A: rows in 3 groups, each row roughly a mix of its group's directions
A (78 x 10)
[[  0  -7  37 -11  -8 -23  43 -28  28 -10]
 [ -5  22  57 -12  -6  19  15 -16  25 -16]
 [-18  18 -13  12   8  31 -46 -28 -25 -10]
 [ 11 -25 -26  -7   8  -3 -31   3  14 -54]
 [ 13  37  -4  19  32  19  41 -13   1 -21]
 [ 34  -4  -4 -16 -53 -14  25   4  14  20]
 [-17 -17  16   4 -10  -4 -42 -48 -26  -3]
 [  0  26 -26   2   6  33 -51  -6 -11 -21]
 [  3 -31  12 -27   7  10  10 -57   5  17]
 [-32  35   7 -25 -15   9 -31 -20 -23  24]
 [-24 -24 -22  24 -11  -9  35  12 -42  -9]
 [ 32  26  37  -7 -45 -15  12  12   8  -5]
 [-39 -29 -31   2 -15 -23  23  23 -23   3]
 [  6  28  59 -14 -17   3  11   5   9 -26]
 [  4  40  -1  17  -6  57 -17  11   8   1]
 [-38  44 -22 -28  16  -5  18   0  13  12]
 [  6  20  -1  31  -8  25  49  -2  29  17]
 [-14  27  45   8  15  12  35 -27  14 -11]
 [ -2   0  22  32  11  24 -38 -34 -25 -12]
 [-20  -9  36 -25  -6  41  25 -18  15 -19]
 [-44 -19 -20   6 -17 -12  -4 -14 -47  -7]
 [  8   5 -47   3   2  16 -48  19 -19  -3]
 [-14   5  59 -16 -12   8   4 -34  14 -11]
 [  0  -8  38 -39  -1  11  31 -37  13   4]
 [ 26 -39 -10 -22 -30 -18 -25 -15  28  -3]
 [  1  -9  -2 -33   7 -13 -56  12 -23 -22]
 [-22 -27  16  10   7 -34  28 -23  13  38]
 [  0 -10  32   5  20 -22   9 -39  34  30]
 [ 23  14   4  43 -40  10 -29  10 -19  -6]
 [ -1 -25 -30 -14 -12 -10 -56  -5 -24  -4]
 [-14 -12  11  19  16  42  -7 -46 -25   5]
 [ 17 -22  -1  12   9   0 -25 -56 -21  22]
 [-15  23  51 -14   7  16  -8 -33   6 -26]
 [  2  13 -10 -24  23 -52   2  35  19  -4]
 [-16 -32 -25   2  -4 -13 -41 -10 -39  16]
 [ 15 -12 -16 -27 -32   2 -47 -16  13 -25]
 [-11  10  46 -33  14   1 -35  -1 -13 -27]
 [-23 -26  10 -48  17   9  20 -12  31 -13]
 [-15 -26 -33   3  16 -30 -26 -15 -40   4]
 [ 10  -7  18  28   8  11 -41 -44 -25  -2]
 [-17   5 -35  -6  14 -22   0  55  17 -12]
 [-22 -46   9  21  -8 -22  -8 -36 -25   0]
 [-16  17  14  -7 -34   8  -2  18 -33  47]
 [-21  12 -10 -46 -12  -7 -46   9  19  12]
 [ 10  19 -18  29   1  30  23  41   6  29]
 [  8  30   9  25   1  36  36  27  21  18]
 [ 16 -26 -36 -11 -35   2 -42  15  -1   9]
 [  3  19  18  30 -44  41   6  13 -13 -12]
 [  8 -12 -24  26  27   1  30  -8  -3 -50]
 [-22 -43 -17  -9 -29 -17 -32  16 -22  -7]
 [-33   2  16   4 -20  -2 -16 -33 -43  27]
 [ 20 -26  40   9 -24  -7  -7   9   4  46]
 [  1  -4 -47  -1  30 -36   7   9  -7  33]
 [-35 -11   9  24  20 -13  13 -39 -32  17]
 [ -8  44  33   3  30  33   0  18  -5 -13]
 [ 19  -4  33 -18 -22   1 -35  13  19  40]
 [ 14  41  25  35  13 -13 -14  -4 -36   5]
 [-41  12   6 -13 -25  -2 -19 -15 -38  31]
 [ -7  37  30   7   6  51 -16  18  -3   3]
 [  2 -17  12  -3  -2  32  19 -55 -14  24]
 [  7 -20  39  18   7 -11 -12 -52   4  18]
 [  9   9 -39  38  15 -18 -13   5 -31  29]
 [  0 -57  11   0 -15 -32 -12  10  20  22]
 [  7  -7 -10   0  28 -20  40  14  49   1]
 [  4  14  17  40 -15  15 -45   8 -14 -29]
 [ 22  -6   0  17  40  -6  26 -23  36 -27]
 [ -4   0 -41 -11   3 -31   9  50  19   2]
 [ 23  41  15  24  15  31  32 -12 -16  -4]
 [ 17 -16 -40  13  12 -25 -10 -22 -19  40]
 [ 18 -15   4   3 -39  31  22 -37  -9  25]
 [-25 -11  47 -10 -19  17 -32 -25 -16  10]
 [  4   1  -3   7   2  -8  54  39  15  28]
 [ 13  -4 -14  42 -43  29 -24   6 -14  -3]
 [-21 -11 -17  11  21  -3 -34  10 -51  20]
 [ 40   0  26 -10  -1   2  -8  24  45  24]
 [ 13   5  48 -34 -16  -2   8  -1  33 -24]
 [ 27  26 -15 -15   1  23 -24  48  13 -17]
 [ 10 -24  11 -44  14 -24  10 -39  18  14]]

which group is each row in? (one row of each group first)
[ 10  14 -43  14  26   7  -9  46 -18   6] => (9)
[-20   8 -30  36  13   9 -29  38 -11 -18] => (88)
[ 26   4  40   7  18   3 -17 -43  27   9] => (53)

[-11 -31 -19 -46  12  -6  31 -10  27  14] => (88)
[-12 -18  19 -21 -26 -11 -52 -10  -1  27] => (53)
[-55  13 -28 -18  11 -23  22 -10  -1  10] => (53)
[ -4 -12   9  19  -3 -20  61 -19  18  17] => (9)
[ 22   9  20 -17   4 -18  45  17  38 -18] => (9)
[-17  33  -2  39  14  27  17  12 -36   9] => (88)
[-16  25 -23  11  15  16   6 -28 -34 -42] => (53)
[ 15  31  31 -18  19  -1  29  19  28 -30] => (9)
[  2   1   0 -32 -29   8 -56  24   0   4] => (53)
